First come named turns, each shown by rows before and after it. For each pair of rows after them, which turns, in which order, take the first row to the second? The first pair is done for you.
guvos:
[ -1   6 -28 -16   2   1  14 -19 -13  20 -17  10  -8   6  -4  -6 -18   1
  17  14   7  -3 -11  -5] |-> [  1   3 -14   5   1  -9 -16 -10  -5  15  -4  24   0  11   4  -3 -20  15
  14  17   3  -9 -14  10]
[ 34  32  35  18  -8  11 -27 -10 -12   6  59   1   3  19   0  18  -3  -6
  24  47  -9 -15 -42 -27] |-> [ 35  18  38   8 -17 -10 -45  24  23  -9   6  -7   7 -15 -20 -18  23 -39
   0  26 -35   2   5  60]
[ -4  35  17  -3  24  -9   5 -13   3 -13  47  21   9  -7  18   2 -11  20
  -3   2  -3   5  13 -57] |-> [ -1  22  27   7  14 -22 -27  14  26 -26  27  26  12 -24  13 -21   5  13
 -16  -8 -23  13  38   4]
[ -6   2  20  -1   4   0 -19  11 -26  16 -10 -21  11   2 -14  -2  12 -17
   3   2  -2  16 -12  17] |-> [ -8   6  14  -5   7   8  -5   2 -32  18 -10 -27  10   9 -13   1   6 -17
   4   5   7  12 -18   3]
vup:
[-11 -17 -19  19   3  -3  -6  -3  -4  11  -3  14   1   3   9 -13 -17  15
  18  23   3  -7 -19   4] |-> [  8 -13  13  24   6  -2 -22  21  -3   8  -8 -25   4   5 -15  -5  10  -8
   8   3  -2  14   6  19]
[  7  -8  -9  -1   2 -15  19  14  22 -23 -11   7 -18 -18   7  16   3  11
 -16 -40  21   1  28  11] |-> [  4 -12 -18   0   3 -17  15   6  25 -24 -11  25 -13 -16  16  12 -11  22
 -10 -32  22  -6  17  12]
[-10  -3  -6 -15   9  18  11 -10  -9  18 -20 -14  -8   2  -2 -13  -7 -12
  16  15   9   8 -16   7] |-> [-11  -4   0 -10   7  15  -5  -4  -8  15 -19 -12  -6   4  -1 -19  -7 -10
  20  22   1   8 -18  22]
Loreg:
[ -1   2  14   3   8  -4 -11  13 -10   9  -4 -22  -6  -2  -9 -10   5 -17
  -1   1  -6   9   7  16] |-> [  6   8  -2 -10   3  -3  16   0   1  -3  15  -6  -6 -14   7   4   4  -1
 -10 -17   3   1  15 -22]
[  8   2  -4  -3   8   6  13  -1   5   4   3   1   9  -4   8   9   1   4
 -15 -11   2   3   5 -14] |-> [ 3  0 -1 -2 16 15  0 -3 -6 13 -8 -9  7  9  4  2 -3 -5  3 13  2 12 -7  6]
[ 23  10  20  -5  11   3  -9   0 -26  -4  16 -12 -14  15 -15  17  -7   4
  -4   4  -5   5  -5 -24] |-> [ 23   8  23  -2   8   3 -12   2 -25  -3  17 -14 -14  15 -17  15  -1  -1
  -7   3  -8  10  -2 -21]
[ -5 -14  -6   0  -3   0 -19   4  -6  11 -17  11  -5  -6  -5 -24  12   1
   9   7  -4   5   7  34] |-> [  4  -8 -23  -4 -11  -9   6  -6   9  -3   0  26  -6 -18  16  -7  12  26
 -13 -16   3 -10  17  -5]
Sim:
[ 11   6  32  19   3   2 -29   9  -7  -1  26  -6   4   9 -10  22  -1  -1
  10  10  -6  -5  -6   9] |-> [ 11   7  14  14  -2   0  -6  -8  -1  -2  38   8   4   9   4  28  -6  20
   3   3   1 -16  -8 -25]
[  9  19   3  21 -19   8   8  -8  35   3  -2  17   7 -16  11 -14   2 -13
   0 -35 -20 -25   0  18] |-> [  4  23  -7   9 -16  12  32 -18  28  11  -4   3   5 -17   4  -7   2 -25
   3 -33 -10 -20   0  -7]
[  3  -2  15   9  -1   1  15  13  -6  14  -5  22   1 -21  -6  21  -5  13
  22  -4  -3 -31   5   0] |-> [ -1   0  14   5   2  10  27  14 -11  22 -11   8   0 -17 -11  23  -2   2
  25  -6   3 -26   7  -6]
[  1   4  17  19   1  11 -16  -1 -14  16  25 -16  -1  26   5  23  10   3
  -3   1   5  -5 -18 -13] |-> [  1   8  18  21  -1   8 -23  -1 -10  15  27 -12   0  21   8  25   7   5
   0   3   1  -5 -18 -13]
Then:
Each pair is 2 to 3 turns apart.
[ -5 -10 -14 -13   4   5  19 -19  -6  -3   5  25   0  10   7  -2 -16   7
  17  19  11 -17 -20 -12] |-> [  6  -8   4 -21  10   9  15   0  -8   1 -19 -17   0   2 -20  -9   8 -31
   7   7   3  12   6  23]
vup then guvos
[ -5  12  16 -11   8  14   1 -14 -29  22   9 -28   5  20 -10  13  -1 -16
  24  24  13   8 -15 -16] |-> [  1  -3   7   5 -10 -19 -28  16  22 -12 -11  15  10 -15   3 -16   5  -2
  -8   1 -12   2  26  44]
guvos then Sim then guvos
[  3  -1   0  -4   3   8  -1 -12  -1   8  25  17  12   6  14  22 -17  20
   0  -4   5  -6 -29 -34] |-> [ 16   7  22  -4   3   9 -10   5  -1   4  24 -20  12   3  -7  29   4   3
 -11 -22   4  12  -9 -27]
vup then vup
[ -7   2 -20 -20   4  19  33 -24 -15  15   3 -10  -5   5   2  10  -9  -3
  12  10  19  -6 -17 -31] |-> [ -9  -8 -15 -16  -4   9   1  -2  -1  16 -33   0   0  -7  -7 -22  -5 -18
  12  15  -4   3  -5  46]
vup then guvos
[-13  -1  -4 -14   9  23  15 -25 -30  31  -5 -11  -8  17  -5  -1 -11 -12
  24  30   6  -3 -35 -17] |-> [-12 -16   4  -8   1   5 -12   2  -4  14 -35  -9  -1  -3 -16 -25   8 -27
   7  19 -14   8  -7  52]
guvos then guvos
[-19 -12 -20  -4  -6  24   2 -31 -15   5  17  31 -16   5  12   6 -14  21
   9  31  21 -13 -20 -19] |-> [-13 -17  17   8   2  24 -39  -9 -25   7  12   9 -13  18  -4   2  -1  -1
  18  41   6   4 -21  26]
Sim then guvos
[ -4  12 -39 -15 -11  14  27 -27   0  -1  -2   6  12  -2 -37 -49 -21 -18
  17  38 -19 -11 -35 -24] |-> [  1   7 -20   4 -20  -2 -13  -3  17 -13 -13  22  21  -9 -39 -67 -16 -15
  15  31 -40 -11 -23  31]
guvos then guvos
[ -1   0 -14 -25   6 -19  22 -14   5  -5  12  -7  10 -31  -7  -8   5   6
 -28 -26   7 -10  18 -54] |-> [-21  -6 -33 -33  11  -4  30 -28 -11  13  -6   5   5 -24  -5 -27 -15   3
   0   8   9 -11  -7 -37]
Sim then vup
[ 23  13  29  15  -6  -8 -27  13   4 -13  23  -9  -1   5  -4  11  11   2
 -18 -17  -4   7  12  -7] |-> [  8   8   7  19  -7 -10 -27  -3   7 -12  25  29  -5   8  19   1 -15  29
  -7   0  -2 -17  -8  -3]
vup then vup
[ -3  -5 -24 -25  -3   1  22  -1  16   0  -8  12  -4 -27  -3   7   5   0
  -3  -4  10  -5  10 -22] |-> [  9  -2  20   5  -8  -7 -32  24  13 -10  14  20   2 -11   2  15  10  10
  -6   4  -6  -6   3   2]
guvos then vup
[ 16 -11   7   8  11   1 -24  31 -16   5  -5 -18 -18  -6 -21  15  12 -24
  -8 -19 -15   4  12  22] |-> [ 22  -5  -4   5  10  -4  -8  29  -2  -7   9  -9 -17 -14  -9  27  15  -9
 -24 -36  -9  -5  25 -10]
Loreg then Loreg then Loreg
[ 15  11  15  25   1   0  -8 -17  -7  -7  56  21  -2  15  24  40  -4  31
  -3  -2   2 -21 -22 -61] |-> [ 14  16  14  11   9  11  14 -20 -20   1  43 -19  -2  14   6  43  10  10
  -5  -5   9  -4 -15 -74]
vup then Sim
[ -5   0 -18 -17  -6   3  22 -14  20  15 -19 -14  -6  -3  -6 -19 -11 -17
   7   2   0  12 -17 -12] |-> [ -4   8   6   5  -6   2 -16 -11   9  15   4   8   0   8   3  -9 -23  -3
  18  21  -5   6 -41  -7]
Sim then guvos then guvos
[ 17  -9  36  13 -16  10 -22  20 -16 -15  22  15  20  16   7  -4  17  15
  -9 -21  17   6   5   5] |-> [ -1 -13 -15 -25 -16  14  37  -6 -11  -8  -2  23  10   2   9 -20   6   8
  -5 -15  28  -3   6 -16]
guvos then vup
[  0   6  24  -3  11  20 -30  12 -20  11 -24 -47   4  15 -33  -3  13 -39
  14  13  -5  20 -14  37] |-> [  1   0 -31   2 -24 -20  -4  -1  45 -32  -4  40   6 -24  19 -16  -7  25
 -30 -21  -9 -23  17  11]
Loreg then vup then guvos
[ -8  -8 -11  -5   0   8  -6 -16 -29  14  -6   3  -5  13  -6  -6 -13   0
  17  22  11  -1 -20  -4] |-> [ -4  -7 -21  -8 -10   3  13 -18 -15   1  11  12  -5   7   7   4 -10  12
  -2   0  14 -12  -5 -36]
Loreg then Loreg
[  7   8 -22  -9 -11  -9  33  -3  26 -12   0  16  -5 -28  17  -5   8   7
 -32 -31   5 -14  45 -28] |-> [  1   5   1 -19   5  11  18   4  -7  13 -33 -34  -6 -13 -20 -11  19 -43
  -6  -7   4  21  34  14]
Sim then Loreg then Loreg
[-17 -10 -41 -24  -3   2  41 -11  19   2 -38  16  -6 -20   2 -28  -5  -4
   2  -4  13 -11   6  11] |-> [-19  -3 -38 -30   9  17  52 -26  -4  13 -22   1 -12  -2  -2 -10 -11  -8
  12   7  21  -8 -13 -17]
vup then guvos
[ 22   9 -33 -17 -24 -23   4 -10  10  -5  -3   6  -9   5  -9   6   8  -6
 -28 -44  -5  15  -2   1] |-> [ 17   7 -23   6 -23 -30 -28 -13   4  -4  11  34  -6  16   4   5  -7  13
 -18 -21 -16   1 -20   4]
guvos then vup
[  3   5  12 -15  18  -1  -4  11  -3  -1 -21 -16  -6 -10 -30  -4   7 -26
   0   0  13  16  13  49] |-> [  3  12  31  14  18  -2 -30   4 -18   5  26   7   3  15 -13  23 -15   7
  12  19  14  -2 -18  14]
guvos then guvos
[  9  12  -2 -10   3   1  12   0  12  -9   9  -4   4  -8   4  11   9   4
 -22 -29   2  -3  19 -28] |-> [ -6  -2 -17  -6  -7  -7   4   0  20 -10  -9  27   4 -15  19 -14  -3  11
 -16 -18  -7 -10  15   6]
vup then guvos
